In the data rows, 128 means zero.
Some points, one per row:
tensor([129, 127, 133, 97, 123, 119, 130, 119, 121, 118, 97, 139, 129,
        121, 142, 142])
tensor([59, 146, 94, 129, 130, 121, 124, 164, 141, 100, 162, 95, 145,
        148, 85, 129])
tensor([101, 127, 93, 178, 156, 121, 130, 168, 153, 150, 158, 85, 143,
        180, 81, 135])
tensor([71, 164, 67, 197, 115, 118, 146, 199, 169, 127, 203, 78, 126,
        191, 82, 107])
tensor([91, 149, 166, 42, 60, 155, 100, 86, 107, 76, 121, 135, 138,
        68, 112, 127])
tensor([37, 173, 120, 91, 99, 158, 122, 172, 164, 71, 181, 92, 144,
        131, 52, 168])
tensor([84, 167, 149, 64, 85, 154, 111, 112, 148, 83, 168, 128, 144,
        83, 93, 144])
tensor([142, 106, 188, 45, 93, 143, 108, 67, 92, 96, 71, 155, 132,
        68, 152, 154])
tensor([197, 105, 135, 153, 178, 108, 150, 114, 135, 188, 117, 176, 123,
        114, 170, 126])
tensor([169, 97, 203, 8, 75, 136, 100, 23, 65, 83, 33, 179, 113,
        34, 190, 124])
tensor([60, 161, 145, 134, 76, 160, 95, 126, 131, 77, 169, 87, 151,
        133, 56, 136])
tensor([88, 138, 121, 149, 132, 129, 138, 161, 143, 116, 162, 113, 143,
        138, 104, 137])
tensor([92, 140, 123, 149, 131, 146, 144, 168, 155, 123, 178, 107, 138,
        128, 96, 145])
tensor([112, 137, 131, 124, 120, 147, 106, 120, 115, 130, 112, 116, 124,
        137, 109, 129])
tensor([122, 153, 135, 114, 114, 122, 122, 110, 136, 120, 135, 135, 130,
        119, 110, 114])
tensor([224, 63, 151, 160, 165, 87, 144, 109, 87, 171, 60, 166, 98,
        122, 214, 120])
tensor([98, 152, 74, 217, 155, 105, 141, 205, 163, 144, 159, 97, 137,
        183, 108, 108])
tensor([203, 72, 162, 116, 179, 136, 103, 82, 102, 154, 42, 169, 131,
        88, 169, 144])
tensor([125, 131, 108, 141, 146, 125, 135, 150, 145, 143, 134, 128, 136,
        137, 125, 118])
tensor([192, 104, 129, 168, 172, 124, 150, 108, 151, 180, 123, 157, 123,
        112, 168, 127])
tensor([153, 134, 145, 94, 129, 137, 127, 91, 130, 133, 127, 160, 138,
        81, 149, 135])
tensor([90, 173, 127, 93, 109, 142, 117, 121, 152, 106, 184, 139, 146,
        107, 91, 126])
tensor([127, 139, 96, 135, 146, 117, 142, 153, 140, 142, 126, 119, 134,
        150, 125, 128])
tensor([185, 98, 152, 146, 159, 133, 100, 93, 97, 141, 81, 151, 134,
        120, 150, 129])
tensor([75, 176, 110, 149, 87, 141, 128, 163, 152, 101, 203, 98, 140,
        154, 92, 117])
tensor([128, 128, 138, 115, 120, 145, 126, 134, 116, 108, 114, 119, 135,
        143, 132, 128])
tensor([189, 104, 144, 161, 165, 110, 118, 102, 111, 165, 100, 151, 112,
        129, 152, 126])
tensor([153, 123, 96, 208, 160, 87, 147, 167, 150, 172, 162, 129, 105,
        168, 138, 124])
tensor([176, 113, 160, 111, 130, 128, 95, 73, 101, 122, 81, 148, 131,
        90, 148, 130])
tensor([118, 138, 126, 129, 117, 120, 124, 140, 126, 115, 117, 128, 146,
        113, 123, 112])
tensor([93, 147, 93, 162, 119, 126, 139, 189, 158, 111, 199, 88, 137,
        163, 85, 123])
tensor([180, 100, 151, 119, 155, 119, 135, 100, 99, 145, 75, 156, 131,
        116, 171, 129])
tensor([147, 112, 128, 147, 174, 128, 106, 109, 105, 149, 105, 126, 117,
        155, 127, 132])
Then 40 other points, each followed by its number:
tensor([166, 118, 155, 92, 125, 120, 126, 97, 92, 126, 96, 174, 117,
        82, 177, 115]) 0
tensor([93, 149, 144, 102, 96, 156, 115, 110, 146, 108, 153, 120, 153,
        86, 95, 126]) 1
tensor([55, 166, 67, 198, 169, 126, 97, 180, 160, 144, 175, 72, 138,
        214, 42, 120]) 2
tensor([88, 149, 117, 141, 139, 145, 139, 142, 150, 131, 147, 114, 117,
        177, 105, 145]) 3
tensor([2, 186, 60, 175, 123, 125, 130, 215, 172, 91, 226, 49, 164,
        203, 28, 122]) 4
tensor([113, 140, 139, 137, 112, 128, 132, 123, 137, 138, 141, 134, 120,
        123, 118, 122]) 5
tensor([113, 143, 113, 143, 133, 120, 130, 138, 147, 133, 146, 134, 124,
        129, 115, 124]) 6
tensor([72, 159, 121, 102, 70, 138, 125, 132, 142, 94, 166, 108, 135,
        116, 90, 127]) 7
tensor([115, 126, 97, 161, 141, 123, 144, 159, 153, 130, 147, 107, 111,
        157, 138, 125]) 8
tensor([22, 194, 100, 142, 75, 149, 122, 168, 170, 81, 242, 80, 154,
        142, 38, 124]) 9
tensor([176, 102, 135, 131, 156, 106, 131, 106, 112, 165, 93, 169, 112,
        105, 178, 122]) 10
tensor([92, 150, 133, 104, 83, 144, 107, 139, 133, 88, 130, 110, 151,
        96, 106, 122]) 11
tensor([140, 125, 133, 94, 114, 120, 114, 93, 103, 110, 91, 142, 121,
        116, 147, 112]) 12
tensor([33, 173, 108, 111, 140, 146, 129, 148, 167, 111, 209, 97, 149,
        155, 35, 138]) 13
tensor([144, 112, 152, 95, 115, 150, 134, 110, 121, 119, 84, 126, 121,
        120, 155, 137]) 14
tensor([122, 126, 130, 154, 105, 123, 123, 140, 122, 124, 122, 117, 126,
        133, 115, 116]) 15
tensor([158, 107, 159, 77, 87, 119, 113, 71, 93, 110, 94, 151, 116,
        71, 164, 123]) 16
tensor([66, 158, 159, 108, 65, 164, 85, 119, 119, 66, 155, 94, 149,
        120, 69, 144]) 17
tensor([138, 136, 115, 151, 110, 124, 129, 126, 135, 129, 127, 119, 114,
        146, 138, 115]) 18
tensor([72, 166, 103, 141, 97, 123, 120, 165, 134, 98, 156, 99, 146,
        151, 87, 108]) 19
tensor([189, 88, 157, 116, 144, 122, 137, 112, 117, 149, 83, 161, 125,
        86, 178, 146]) 20
tensor([204, 100, 141, 118, 145, 112, 139, 104, 105, 157, 81, 168, 120,
        105, 191, 126]) 21
tensor([94, 157, 112, 133, 121, 121, 126, 140, 142, 123, 163, 128, 120,
        143, 107, 118]) 22
tensor([105, 145, 110, 152, 160, 135, 94, 126, 133, 125, 136, 113, 129,
        158, 87, 130]) 23
tensor([52, 180, 109, 120, 92, 135, 119, 161, 135, 91, 197, 115, 134,
        139, 77, 104]) 24
tensor([142, 146, 69, 219, 196, 104, 165, 184, 182, 192, 188, 131, 122,
        190, 119, 118]) 25
tensor([110, 128, 104, 115, 140, 126, 125, 145, 131, 130, 137, 111, 136,
        137, 109, 129]) 26
tensor([79, 150, 142, 98, 98, 132, 118, 131, 121, 93, 135, 116, 145,
        122, 92, 140]) 27
tensor([55, 169, 108, 95, 104, 150, 120, 143, 151, 87, 146, 106, 146,
        134, 83, 131]) 28
tensor([137, 118, 126, 147, 152, 130, 153, 132, 124, 160, 112, 140, 117,
        156, 154, 116]) 29
tensor([155, 121, 72, 255, 181, 89, 165, 202, 161, 200, 161, 104, 111,
        215, 116, 113]) 30
tensor([144, 112, 147, 133, 105, 126, 114, 120, 111, 125, 97, 131, 124,
        112, 139, 124]) 31
tensor([144, 137, 59, 255, 211, 106, 171, 194, 204, 218, 194, 112, 127,
        203, 111, 115]) 32
tensor([87, 167, 62, 245, 172, 105, 126, 193, 181, 151, 205, 78, 131,
        220, 56, 121]) 33
tensor([133, 120, 137, 127, 136, 136, 133, 117, 130, 131, 115, 126, 114,
        145, 141, 146]) 34
tensor([75, 148, 121, 103, 117, 114, 107, 145, 119, 72, 142, 104, 137,
        129, 93, 120]) 35
tensor([136, 132, 110, 153, 105, 124, 148, 130, 130, 134, 146, 112, 124,
        142, 126, 121]) 36
tensor([118, 148, 134, 105, 100, 124, 126, 123, 114, 117, 138, 155, 125,
        106, 139, 107]) 37
tensor([105, 134, 118, 148, 149, 136, 134, 164, 145, 114, 144, 106, 141,
        164, 108, 135]) 38
tensor([92, 140, 95, 175, 128, 123, 133, 175, 150, 120, 166, 74, 129,
        181, 89, 129]) 39
Which of these numbered points is nearest to each point below, ignoring the 2 directions in which the first points spread most? Its number follows each.
tensor([210, 99, 104, 201, 176, 99, 178, 143, 131, 195, 99, 153, 107,
        156, 188, 126]) > 21
tensor([98, 134, 151, 90, 69, 129, 114, 115, 98, 66, 122, 109, 132,
        109, 113, 124]) > 15
tensor([117, 136, 168, 81, 93, 148, 84, 88, 104, 98, 95, 132, 139,
        97, 110, 126]) > 15
tensor([141, 139, 62, 241, 182, 87, 165, 197, 170, 195, 177, 121, 109,
        202, 118, 104]) > 22
tensor([145, 123, 90, 215, 193, 82, 168, 176, 136, 184, 154, 121, 126,
        202, 129, 122]) > 27
tensor([136, 116, 97, 164, 148, 118, 148, 157, 151, 139, 140, 108, 110,
        158, 153, 126]) > 8
tensor([114, 144, 111, 155, 125, 112, 129, 149, 129, 127, 127, 115, 149,
        133, 118, 110]) > 19
tensor([187, 111, 155, 100, 119, 147, 152, 83, 113, 154, 92, 163, 125,
        90, 184, 129]) > 21
tensor([175, 64, 204, 0, 128, 118, 91, 16, 53, 114, 27, 189, 131,
        30, 191, 144]) > 26
tensor([133, 133, 146, 110, 88, 148, 130, 124, 111, 105, 150, 116, 123,
        125, 129, 124]) > 36
tensor([87, 156, 70, 187, 167, 104, 153, 198, 171, 155, 169, 105, 125,
        195, 90, 134]) > 28
tensor([146, 130, 96, 189, 148, 97, 138, 160, 144, 153, 122, 120, 137,
        150, 135, 112]) > 11
tensor([203, 108, 118, 158, 189, 113, 150, 118, 137, 195, 125, 179, 122,
        128, 172, 128]) > 25
tensor([108, 155, 150, 82, 94, 136, 112, 109, 127, 93, 138, 128, 139,
        95, 110, 125]) > 6
tensor([100, 153, 146, 122, 114, 144, 86, 102, 123, 98, 135, 111, 144,
        111, 83, 131]) > 33
tensor([42, 166, 115, 112, 86, 151, 108, 158, 143, 78, 174, 72, 142,
        148, 56, 124]) > 39
tensor([165, 95, 145, 135, 150, 126, 145, 126, 123, 146, 99, 160, 121,
        103, 167, 147]) > 20
tensor([127, 122, 131, 131, 143, 140, 129, 141, 134, 120, 126, 114, 143,
        147, 124, 141]) > 38
tensor([84, 145, 93, 155, 146, 128, 133, 189, 157, 112, 163, 88, 140,
        173, 88, 137]) > 38
tensor([74, 167, 106, 156, 130, 144, 144, 169, 135, 109, 179, 105, 132,
        169, 98, 121]) > 29
tensor([121, 140, 159, 56, 74, 159, 120, 102, 125, 93, 134, 143, 132,
        68, 137, 136]) > 21
tensor([193, 85, 126, 148, 169, 119, 167, 152, 137, 171, 90, 151, 105,
        128, 172, 167]) > 20
tensor([156, 112, 113, 131, 156, 118, 146, 124, 128, 157, 96, 146, 127,
        133, 158, 125]) > 28
tensor([167, 116, 138, 142, 147, 141, 148, 100, 146, 163, 130, 151, 129,
        100, 149, 132]) > 32
tensor([131, 124, 104, 165, 173, 86, 144, 167, 126, 125, 132, 125, 116,
        161, 128, 118]) > 35
tensor([62, 168, 179, 72, 42, 183, 78, 92, 105, 41, 163, 92, 155,
        101, 62, 144]) > 17
tensor([169, 106, 140, 131, 129, 128, 124, 105, 118, 158, 109, 135, 113,
        138, 150, 133]) > 30
tensor([167, 118, 122, 164, 147, 104, 141, 112, 122, 165, 106, 159, 104,
        128, 160, 117]) > 22
tensor([161, 111, 123, 121, 113, 106, 129, 125, 106, 124, 128, 126, 128,
        119, 157, 134]) > 16
tensor([160, 89, 127, 135, 160, 110, 132, 127, 126, 154, 100, 128, 125,
        128, 140, 144]) > 26
tensor([106, 136, 149, 111, 100, 137, 119, 107, 124, 119, 129, 140, 121,
        103, 123, 125]) > 5
tensor([166, 100, 194, 113, 116, 128, 100, 54, 57, 115, 54, 147, 112,
        110, 163, 123]) > 17
tensor([128, 134, 122, 136, 124, 113, 134, 133, 120, 136, 149, 153, 121,
        118, 144, 98]) > 37
tensor([125, 122, 95, 186, 175, 112, 160, 164, 152, 172, 135, 120, 102,
        197, 128, 145]) > 3
tensor([165, 99, 177, 81, 112, 145, 128, 94, 109, 110, 71, 154, 119,
        97, 172, 142]) > 14
tensor([95, 138, 120, 120, 89, 127, 133, 125, 129, 110, 156, 117, 126,
        126, 104, 119]) > 7
tensor([179, 112, 98, 166, 163, 96, 149, 132, 127, 161, 104, 142, 101,
        160, 173, 110]) > 12
tensor([132, 112, 108, 146, 147, 122, 140, 140, 133, 132, 126, 118, 107,
        144, 152, 126]) > 8
tensor([154, 96, 194, 14, 56, 150, 105, 50, 88, 72, 77, 152, 130,
        22, 165, 136]) > 16
tensor([163, 115, 118, 139, 123, 118, 137, 138, 133, 128, 147, 113, 139,
        140, 135, 148]) > 21
tensor([176, 121, 140, 129, 156, 126, 144, 111, 141, 166, 129, 169, 116,
        96, 163, 134]) > 25
tensor([169, 119, 137, 120, 133, 110, 147, 98, 119, 161, 134, 168, 118,
        107, 152, 123]) > 25
tensor([76, 159, 92, 132, 116, 151, 136, 166, 174, 128, 197, 99, 154,
        140, 86, 129]) > 32
tensor([82, 161, 137, 112, 99, 134, 124, 129, 120, 98, 148, 107, 152,
        142, 90, 126]) > 27
tensor([93, 138, 106, 131, 120, 135, 128, 147, 146, 106, 150, 104, 114,
        149, 123, 129]) > 8
tensor([132, 128, 133, 125, 149, 142, 97, 106, 112, 130, 103, 134, 124,
        132, 116, 124]) > 23
tensor([117, 128, 93, 171, 182, 91, 136, 170, 125, 132, 140, 115, 114,
        182, 121, 112]) > 35
tensor([53, 153, 133, 52, 69, 168, 99, 116, 134, 48, 147, 97, 134,
        95, 98, 134]) > 8
tensor([128, 112, 167, 50, 68, 145, 100, 86, 98, 68, 108, 125, 144,
        58, 136, 130]) > 11
tensor([183, 107, 119, 177, 151, 95, 147, 136, 119, 168, 93, 143, 113,
        143, 172, 117]) > 7
tensor([154, 99, 154, 98, 142, 134, 128, 103, 106, 117, 80, 147, 140,
        108, 155, 134]) > 38
tensor([75, 169, 78, 199, 142, 133, 146, 175, 191, 146, 210, 93, 155,
        162, 70, 124]) > 1
tensor([111, 129, 167, 51, 102, 159, 106, 80, 117, 91, 87, 144, 138,
        83, 125, 141]) > 28
tensor([98, 144, 114, 101, 112, 137, 125, 134, 137, 91, 136, 109, 124,
        125, 125, 127]) > 8
tensor([170, 118, 91, 211, 177, 91, 156, 174, 143, 181, 121, 138, 118,
        168, 161, 106]) > 21
